Turns, then the turns between two rows, first turn first; the first pair answered:
Y:
[  7.9  -7.6 -10.7 -22.0  13.1  -1.4  12.2  -6.3 -18.0] -> [ -1.0 -14.1 -21.2   1.1  11.3   6.8  11.5 -14.4 -16.6]
[ 1.0 -4.2  8.7  8.6 10.9  3.9  0.8 -9.2 -0.4] -> [ 1.4  6.4 -1.6 16.1  7.9 -5.1 -4.3 -6.3  0.3]
[ 23.5  18.8 -44.4   2.0  13.8  -8.5   3.8  -5.4  -4.3] -> [ 25.9  15.6 -29.6 -27.4  21.4  -5.7   6.4  -5.1  -6.6]
[ -3.1 -11.2 -12.2   0.9   5.4  20.4 -10.4   6.7  10.0] -> [  0.3  -1.4 -14.8   3.7  -0.3  13.0 -14.9   9.6  10.7]
X:
[  9.1  20.4 -11.7   5.4  -4.7 -10.5 -13.9  -4.0   3.9] -> [  3.3  20.3   8.2  10.3  -0.8 -12.7 -16.3  -4.2   1.9]
[ 15.9  17.2  -6.5   9.5 -12.2 -22.3  -8.4  17.5  15.1] -> [  9.0  10.4  17.5  21.1 -12.4 -21.3 -12.0  15.4  12.9]
[ 15.5  10.8   6.9  17.2  -2.7 -25.4 -16.0  11.6   4.0] -> [ -2.5  -1.8  24.6  25.4  -7.7  -8.8 -12.3   5.5   6.3]
P:
[ 24.0  15.4 -14.3 -13.2   6.6   0.6 -11.8  -6.6  -1.9] -> [ 24.1  10.8 -20.5   2.1  13.2   4.9 -14.1  -9.4  -5.2]
[-11.8  11.8   5.1 -13.4 -14.4  -5.4  -1.8   3.5  -1.9] -> [ -7.3  10.2 -11.1 -25.5  -8.0  -2.9   1.1   2.4  -3.4]
[-5.8 -8.7 -0.4 -9.4 -8.7 -7.3  7.8 -7.8 -2.8] -> [ -8.0  -9.0  -0.9 -12.9  -3.7  -3.7   7.9  -8.2  -4.5]
[-1.6  5.1  1.6  5.3 -8.3 -3.9 -4.7  1.4  2.7] -> [ 0.6  4.7  1.6 -1.3 -8.5 -1.3 -4.1  3.8  6.2]
Then:
Each pair is 2 to 4 turns apart.
[  1.6 -17.1   6.3  11.3  21.3   8.1  -8.1 -18.7  -4.8] -> [ 17.0  -1.5   3.8 -27.8   9.8  -5.2  -7.6  -4.9  -3.5]	X Y Y Y
[ -8.1 -21.9  32.3 -12.2  26.1  19.6   6.7 -10.7  -2.1] -> [ 23.6  12.7 -38.1   2.8  24.3   1.3   2.2  -4.8  -2.0]	X X Y X
[-21.1 -25.3  16.1  36.8  25.3  19.2   6.6 -19.3   0.9] -> [ 19.9  30.2 -30.4 -29.6 -11.7 -27.4  -6.5  14.8   7.6]	X Y Y
[ -1.2   3.4 -11.9  18.1 -20.9   1.4  -0.6   5.3   0.1] -> [ -4.8  -3.0  -9.2  18.3 -15.1  10.7   5.5  -3.6  -0.4]	Y Y Y Y
[ -6.3 -14.0  -5.9  10.2   2.5  22.7   9.7 -10.9  -3.0] -> [  0.3  -3.9 -20.7  19.2   0.9  19.0   3.3 -10.5  -2.6]	X P
[ -4.5   1.3  41.3 -29.1  -8.8 -10.5  -4.1  17.6   3.4] -> [-16.2 -13.4   6.3 -36.1 -29.1  14.8   9.7   5.9   6.5]	X X
